Each row has a name. Each question is about the rows just above it.

(58): [ 4.84 -0.75  1.11  1.33  4.33  4.27  2.62 -3.71  0.18  2.48]
(47): [-6.25  3.45  0.32  3.37 -0.06  3.96  1.62  2.88 -2.80  2.33]
(11): [-2.44  1.80  0.56 -6.88 -2.72 -4.10  0.10 -1.78  2.41 -0.87]
(114): [-2.41 -1.93  3.22 -0.73  1.09 -4.33 -0.20 -2.77  1.00 -3.26]
(151): [-0.25  0.19  0.31 -3.35 -0.87 -3.08  1.10 -2.63 -1.07  3.78]
(117): [-0.86  1.47  0.21  5.02  2.70  2.73  0.78 -1.24 -0.82  1.00]
(33): [ 2.93 -8.26  1.44  1.41 -7.74  4.66 -3.05  1.80 -1.78 -4.13]
(37): [-6.58  1.94  0.03  4.80  0.48  1.57 -0.34  1.00 -1.38  0.13]
(92): [-0.25 -4.14  0.31 -3.35 -0.87 -3.08  1.10  2.40  0.30 -0.70]
The entry that follows [4.66]:	[-3.05]
The entry that follows [3.96]:	[1.62]
The entry that follows [2.40]:	[0.30]
The entry that follows [-2.63]:	[-1.07]

(18): [-1.34  2.97  5.17 -3.78 -6.55  5.98]
(60): [ 0.55 -1.35 -5.12  3.75  6.28 -4.92]
(48): [ 1.45 -3.74 -6.67  3.58  8.01 -6.58]
(19): [-1.34  2.97  5.17  8.02 -6.60 -6.59]
The entry that follows [-1.35]:	[-5.12]
What comes right after [6.28] in the named rows?	[-4.92]
What comes right after [-3.74] in the named rows?	[-6.67]
Right after [-6.67] comes	[3.58]
The entry that follows [-3.78]:	[-6.55]
The entry that follows [1.45]:	[-3.74]
Right after [8.01] comes	[-6.58]

(139): [ 0.65 -7.41 -2.15 -7.79]
(145): [-2.11  8.09  7.85  8.34]
(95): [-2.62  7.39  5.87  8.34]
(96): [ 8.67 -7.65  8.10 -5.36]
(68): [7.51 2.73 7.01 8.06]
(25): [-6.52 -7.23 -5.22 -8.26]
(153): [ 7.20 -5.70 -7.62 -4.83]
(71): [-8.44  6.95 -4.82  1.37]
(135): [-7.70  8.57 -7.87  8.68]
(159): [ 6.88 -7.94  8.33 -6.93]
The entry that follows [-2.11]:	[8.09]
Right after [8.10] comes	[-5.36]
The entry that follows [-4.82]:	[1.37]
Right after [8.67] comes	[-7.65]
Right after [7.20] comes	[-5.70]
Right after [8.33] comes	[-6.93]

(104): [-0.75 -0.76 -0.40  6.68 -1.35 -6.41  3.43  8.16]
(106): [-0.76 -6.43  4.27 -0.75 -0.44  4.26  1.58 -3.53]
(30): [-0.80 -4.44  0.86  0.18  0.96  1.42 -1.20 -4.94]
What comes right after [-0.44] in the named rows?	[4.26]
The entry that follows [3.43]:	[8.16]
The entry that follows [-1.20]:	[-4.94]
Right after [4.27] comes	[-0.75]
The entry that follows [6.68]:	[-1.35]
Right after [0.18] comes	[0.96]
Right after [0.86] comes	[0.18]

(109): [ 8.13  1.12  1.33  2.44 -0.77  1.91  8.00  7.73  5.22]
(168): [ 8.16  0.35  0.87  1.44 -1.15  2.00  8.21  7.60  4.74]
(69): [6.58 2.28 1.81 3.50 0.34 0.74 7.96 7.18 6.47]
(81): [6.16 2.10 1.63 3.11 0.58 0.91 7.43 7.16 6.82]
(115): [ 7.49  1.89  1.51  0.73 -0.29  1.84  7.97  7.44  5.95]
(57): [ 6.86  1.61  1.44  2.69 -0.05  1.34  6.73  7.10  6.36]
(123): [ 7.86  1.29  1.60  3.03 -0.38  1.88  7.81  7.61  5.56]
(62): [6.32 2.41 1.86 3.62 0.82 0.99 5.42 6.90 7.35]
Right after [6.58] comes	[2.28]
Right after [1.33] comes	[2.44]
Right after [0.34] comes	[0.74]
The entry that follows [0.74]:	[7.96]

